rotation ticks, each row followed by its count of ticks:
The counts run from 0 to 171.
[159 110 132 149 144 134 151 123 100  96 136 122 159 113 148 167 183 170
 166 140 118 126 127 114 167 130 148  66 147 119 128 163 161 185 120 150
 141 107 105 172 115 132 131 110 134 130 117  99 141  55 104 153 120 129
 127  92 142 127  93 139 214 151 189  82 115 144 117 144 124 151 121 162
 134 119 137 144 140 117  96 124 146 101  88  99 121 108 126] | 130
[124  83 116 166  83 143 181  83 104 104 129 102 147 134 150 149 182 138
 146 150 162 118 124 136 180 145 141 128 117 140 141 105 148 144 137 173
 142  91  78 141  85 108 139 128 171 129 101 111 128 113 129 162 165  96
 117 109 105 112 109 129 184 170 149 105 132 134 128 162 146 105  91  93
 128 110 146 150 133  93  90 108 113  65 116 130 104  71 138] | 143
[122  98  96 147  77 144 167  77 129 124 120 113 140 152 136 155 182 131
 145 169 135 102 146 121 172 162 119 107 117 150 152 121 130 151 160 163
 118 121  82 143  86 127 132 121 144 128 122 105 137 106  98 153 173 110
 117 127 110 111 124 132 187 179 149 105 129 169 126 161 116 111 116 111
 114 120 167 165 128 119 101 143 102  61  89 115 143 103 160] | 165
[119  88 106 143  90  98 154  89 120 109 143 119 154 126 113 133 185 163
 149 138 125 123 154 135 182 123  83  88 155 127 149 126 138 160 168 189
 132  94 116 113 110 155 157 124 123 136 126 107 172 101 106 144 162 156
 129 127 106  98 124  96 204 164 157 103 135 159 135 163  99 136 113 172
 134 115 147 147 123 134 105 145 104  82  74 155 121 137 146] | 51
[141  61 107 159 133 121 163  88 111 115 127  97 159  98 130 152 204 153
 169 160 133 114 126 124 164 150 127 131 121 136 137 156 126 163 158 175
 136 113  86 155  99 156 158 102 147 143 125 126 158 116 108 156 155 163
 104 104 128 128 135 123 202 147 139  96 142 140 133 144 123  87  96 126
 129 137 138 148 127 116  89 150 137 105 103 157 105  91 129] | 162
[123 117 118 169 124 133 179 103 107 134 127 107 132 115 144 166 156 169
 138 135 119  78  93 106 151 107 127 130 114 110 139 163 159 166 118 151
 142 111  68 157  95 129 146  99 129 127 116 115 165 131 115 171 128 150
 121 140 112  89 127 171 205 139 156  90 118 108  83 164 159 154 144 144
 149 138 124 177 131 134 105 152 133 100 130 136 107 125 152] | 138
[146 129 117 158 132 144 164 118 122 110 120 148 175 140 155 147 166 171
 135 149  88  88  96  87 177 115 116  92 116 120 124 161 174 165 144 127
 136 129  99 160 118 112 149 106 123 142 118 100 160 106 103 171 162 126
 135 101 128 135 124 154 199 170 152  68 122 126  99 147 142 158 146 152
 149  98 140 189 135 149 105 152 121 118  95  95 114 116 122] | 25
[131 115 113 184  86 106 161 107 106 110 150 111 115 140 129 152 172 160
 137  97 146 124 146 138 174  99 124 124 150 105 138 112 117 165 127 179
 132  86  81 140 124 112 134 120 128 120 103 108 144  89 143 150  96 137
 133 132 125  80 135 143 205 168 172 107 140 134 136 208 134 171 112 155
 160 125 112 138 120 117 131 128 118 110 103 137 117 154 169] | 94
[120  79  98 153 129 153 144  85 131  90 128  97 160 110 139 154 197 136
 155 140 124 154 119 109 189 135 110 146 112 131 140 140 118 153 118 189
 127 120  81 160  94 153 133 110 139 151 133 111 187  99 148 141 130 171
  88  96 131 130 129 125 227 158 139 103 155 123 144 168 127 117 107 133
 128 130 140 127 129 120  95 140 133 116 109 142 119 120 105] | 80
[165 137 138 137 130 128 129 100  97 110 144 140 120 126 131 163 154 150
 148 146 132 124 144 101 183 172 106  80 130 147 158 144 116 168 178 121
 143 107  84 160 108  82 150 105 145 122 119  92 108  63 105 168 137 127
 135  73 117 118 139 147 200 173 160  69 146 129 114 199 136 101 119 126
 149 107 143 148 153 128 119 126 137 119 113 121 126  90 143] | 127
[140 113 133 165 104 146 138 105  99 110 137 116 132 139 124 143 153 155
 154 129 103 115 101 103 173 121 105 133 129 160 152 122 134 153 125 145
 158 131  72 116  83  98 138  91  95 132 140 101 153  87 133 131 127 138
 128  95 137 108 120 171 218 160 157  90 152 110 115 187 127 127 137 165
 170  87 120 154  98 145 101 151 141 124 123 152 139 138 148] | 76
[137  90  86 161 123  94 180  97 122 114 120 115 170 121 133 138 168 170
 120 149 131 127 119 144 181 103 100 119 138 126 129 151 166 153 153 201
 144  92 106 134  98 144 156 124 142 141 110 104 148 107 128 159 176 146
 111 118 103 110 116 112 176 174 152  91 133 126 115 157 137 138 120 149
 112 119 144 135 126 131  90 141 110  79  85 130  84 106 113] | 29
[138  71 131 170 132 147 132  97 112  87 127 103 167 105 130 148 213 138
 164 142 107 128 121 103 160 126 137 137 108 128 136 151 115 161 117 169
 144 113  86 156  96 150 133  86 137 151 146 124 177 101 143 144 123 158
  85  96 140 142 131 131 239 157 148  95 154 128 133 153 142 116 100 150
 146 112 131 136 129 128  99 143 145 115 118 131 118 127 117] | 79
[101 135 124 110  76 142 130  74 127 102 120 147 132 145 133 147 176 134
 133 148 138 122 134  87 184 143  82 105 121 112 161 146 111 161 168 143
 134 103  89 142  79 100 151 118 137 140 119  96 153  90 115 137 142 150
 130  96  88  90 140 120 205 145 124  79 155 131 123 184 150 114 119 134
 124 100 177 160 156 111 130 132 111 106 101 125 125 111 159] | 104
[146  87 153 164 122 149 151 106 115  89 124 121 164 125 128 144 209 149
 162 144 106 106 102 104 153 113 144 130 117 127 128 126 130 165 104 148
 144 115  79 146 106 139 123  85 137 151 140 116 171  99 130 137 126 146
 108  96 147 123 123 155 232 151 160 117 142 135 107 150 136 111 126 156
 156 107 126 147 123 141  90 140 153 114 109 128 109 136 136] | 78
[148  80  85 199 112 124 145  87 111 154 166  79 126  99 131 138 153 143
 161 138 133 116 137 140 157 136 114 131 122 149 140 132 123 156 137 149
 150 117  98 179  81 123 153 106 111 160 128 101 154 144  99 178 152 157
 118  98 151 125 154 149 213 179 170 113 137 152 142 173 128 124 117 137
 138 153 129 157 109 143  82 153 142 121 134 156 132 110 142] | 36
[118  87  98 134 104 149 160  70 142  90 120  96 151 121 141 150 182 137
 139 159 138 150 128 112 179 137  86 139 125 125 155 133 123 149 127 190
 129 113  78 136  67 140 123 116 144 144 124  90 176 105 145 134 134 165
  97 102 111 119 122  98 217 166 145 108 145 133 138 162 123 126 105 121
 120 112 156 123 141 130 104 133 111  89 104 132 119 130 118] | 81
[160 123 115 164 115 138 122 116 112 143 166 127 116 115 143 157 129 146
 141 142 135 121 162 135 159 154 118  91 145 152 158 127 138 175 159 123
 147 115 102 200 105  92 156 110 122 138 129 102 118  82  90 181 140 143
 127  85 153 129 144 151 195 194 165  88 132 145 148 178 133 126 105 128
 119 123 143 168 152 131  95 128 147 124 110 108 123  87 131] | 149
[154  90 107 206 106 108 150 102 110 146 152 106 119 116 124 135 173 145
 163 134 127  96 147 118 132 140 137 124 125 132 145 135 101 158 146 150
 135 107  85 163 101 143 144 100 132 151 118 109 147 134 104 187 127 159
 122 120 145 116 161 168 213 173 158 110 145 165 140 166 126 108 124 143
 150 159 128 169 121 138  89 160 131 120 121 139 105 120 155] | 35
[126  85  87 182 103 115 190 104  88 128 146  93 134 142 120 149 165 177
 148 114 117  99 139 130 178 135 132 115 137 165 159 105 129 147 150 169
 126 120  74 109 113 123 145 119 140 117 110 106 143 123 119 153 148 126
 118 163 109  97 122 152 163 189 153  71 141 138 122 172 108 147 129 134
 140 120 116 174 114 125  95 151 103  83 113 148 124 106 150] | 32
[132  85  92 174  86 121 161 114 101 142 140 133 154 121 168 148 134 150
 127 144 126 128 128 165 163  81 119 108 144 135 127 121 179 159 146 173
 147  97 110 185 101 126 153 116 136 141 113 119 145 119 104 146 176 129
 138 105  96 128 117 139 173 178 155  84 144 114 115 157 152 136 110 125
  93 111 137 179 126 102  90 102 114  64 100 126  83  87 119] | 8
[161 109 123 180 104  95 160 114 109 144 148 114 112 117 110 152 179 157
 130 111 144  92 142 149 143 134 116 126 144 132 141 126 126 166 169 157
 144  82  75 142 118 124 169 103 135 129 109 128 130 115 113 187 129 155
 136 114 125  85 161 162 196 181 148  91 158 129 134 192 150  98 112 140
 175 139 121 167 125 125 115 148 133 124 118 147 101 109 164] | 13
[121 110 111 134 106 144 137  96  86 134 117 146 114 154 125 166 151 150
 135 157 120 107 129 128 162 107 101  97 147 123 154 131 146 182 153 171
 131 124  73 161 105 129 157  99 126 114 128 130 167  92 104 132 146 149
 133 133  90 102 108 153 191 168 159  69 146 119 102 172 119 140 124 148
 104  96 146 181 132 134 110 152 116  47 104 126 108 133 160] | 135
[119  89 101 159  93 123 138  98  90 134 143 122 129 149 105 136 157 152
 155 136 106 114 140 119 166 137 117 105 133 159 166 108 114 159 167 155
 135 130  94 118 102 133 155 100 110 115 136 119 161 111  97 144 149 137
 125 141 122  98 127 153 191 178 130  70 152 141 121 186 102 126 130 161
 120  88 138 181 116 134  99 174 118  69 102 144 135 131 158] | 53
[128  93 127 181 108 129 122  91 107 152 155 117  89 103 127 162 133 144
 146 144 127 113 139 129 129 106 120 124 141 115 142 133 114 170 120 137
 153  89  77 201  81 118 147  88 130 147 124 115 166 115 107 172 109 181
 133  88 118 109 140 159 214 164 161  97 142 120 119 170 171 132 119 128
 120 139 133 181 143 124 102 135 141 115 124 143  89 112 146] | 118
[136  87 100 170  74 139 159  71 129 102 116 117 164 151 161 134 182 124
 128 161 127 131 115 118 165 110 106 144 111 146 137 110 137 139 119 182
 148 116  85 147  80 112 114 115 139 167 123 105 145 110 147 141 176 132
 109  97 126 127 124 136 204 194 141 125 140 144 137 175 145 125 107 116
 126  96 159 140 118 119  92 124 112  84 107 114 103 110 130] | 60
[152 152 128 129 110 115 145  85 120 107 137 145 121 124 131 156 168 153
 129 137 149 119 143 113 177 157 101  82 133 119 145 148 112 163 187 151
 137  82  78 148 105  94 156 129 145 131 112  94 106  79 113 176 137 126
 139  78 118  94 146 144 199 162 148  87 149 130 130 194 149 109 113 132
 155 113 152 152 157 125 130 107 130 122 105 123 117 103 149] | 126
[147 114 141 178 103 122 126 105 108 115 153 130 102 126 116 156 157 146
 138 130 123 129 158 136 141 126 104 116 159 128 151 109 102 170 133 146
 153  85  69 156  96 117 146  83 126 140 127 117 154  83 125 150 113 174
 131  90 138 109 151 167 216 181 163 112 154 125 134 202 136 123 114 149
 161 132 124 154 133 142 102 133 139 115 122 135  87 139 152] | 96
[115  73 112 176  85 116 145 123 101  97 174 129 162 128 146 130 164 172
 163 127 116 119 138 132 180 102 148  72 145 143 134 107 148 156 124 135
 157  94 146 156 106 104 125 121 120 156 128 103 154  99 100 137 144 113
 148  91 117 124 114 114 206 165 161  79 132 150 135 152 135 146 110 159
 120 106 147 167 119 107  86 106 130 108  84 119 108  93 130] | 69
[162 125 137 145 147 145 146 126 103 102 143 112 152 118 140 163 148 179
 168 139 116 109 125 102 185 145 145  74 127 144 134 156 151 168 131 133
 141 114  95 160 101 102 140 120 133 131 124  92 133  57 111 149 124 108
 125  91 146 124  93 156 208 156 196  83 112 135 110 162 127 152 132 145
 145 110 125 146 142 120 101 122 137 121 105 114 140  96 126] | 129
[114 119 101 182 110 131 172 101 113 139 144 108  81 124 135 166 150 160
 129 119 125  98 126 120 140 109 135 123 144 116 151 121 122 177 115 153
 132 108  58 165  93 127 139 101 133 137 100 105 166 108 124 158  92 148
 120 141 108  84 130 162 208 163 176 108 127 128 120 173 137 178 135 145
 139 156 118 174 142 133 110 137 111  93 118 125  99 143 158] | 116
[139 100 108 173  76 111 136 109  85 105 141 135 145 159 143 126 156 162
 149 116 130 134 140 141 167  80 153  89 137 127 137 101 134 161 115 175
 165  92 116 151 112  98 129 119 133 146 114 103 130  94 117 134 160 112
 133 105 110 113  98 136 195 184 166  86 147 131 126 176 153 153 107 145
  93  98 142 136 124  97 103 108 116  65 103 112 101 108 141] | 91
[124 117  96 136 104 129 139  93 116 120 123 140 125 139 135 170 147 154
 122 158 131 124 134 136 170 106  84  93 154 124 148 139 156 181 156 181
 133 123  76 159  98 136 150 120 128 101 122 116 173  84 103 128 147 152
 134 141 109  97  95 119 196 168 163 100 127 139 117 180 108 157 122 148
 103 108 156 156 138 136 112 142 106  59 100 131 120 125 154] | 134
[106  91 116 170  80 155 154  93 103 122 154  86 122 111 144 168 131 157
 151 159 150 135 123 135 179 125 128 141 124 152 138 115 157 158 103 142
 164 110  92 183  67  92 139 112 115 149 117 108 162 110 123 146 142 138
 138  94 115 122 129 134 199 152 166  99 141 113 118 159 165 134 108 112
 133 125 137 169 121  93  78 107 133 107 129 162 110  87 135] | 120
[131 119 116 189 113 119 156 111 139 107 153 138 126 120 140 140 172 159
 124 128 114 116 150 106 143 129 102  94 134 102 144 121  93 141 149 123
 125  80  94 158 113 109 132 108 148 175 109  76 141 101 123 190 115 145
 123  82 119 113 167 141 203 187 143  95 146 159 157 185 139 141 121 138
 158 134 134 161 158 153 109 135 102 131 104  99  79 106 122] | 65
[142 119  97 186 137 134 153 120 113 141 140 138 131 131 159 165 159 156
 133 139 105  95 137  98 143 127 137  97 123 102 136 161 138 160 131 114
 119 125  81 204 121 130 143 104 132 144 109 111 150 118 105 189 124 139
 128 121 126 121 146 172 211 180 158  74 126 144 120 154 140 172 136 138
 126 131 129 182 153 145 110 157 121 101 108  85  99 117 129] | 4
[125 132 100 161  55 129 153  99 161 110 131 131 138 143 171 168 214 134
 118 117 151 117 132 117 187 124  95 114 109 101 131 123 143 149 156 158
 111 112  95 167 138 113 146 126 140 135 122 108 150 103 154 178 139 121
 133 118 123 115 164 132 209 178 144 105 135 153 156 190 150 159 104 137
 180 109 124 153 144 132 123 124 103 123 103 122 127 125 145] | 42
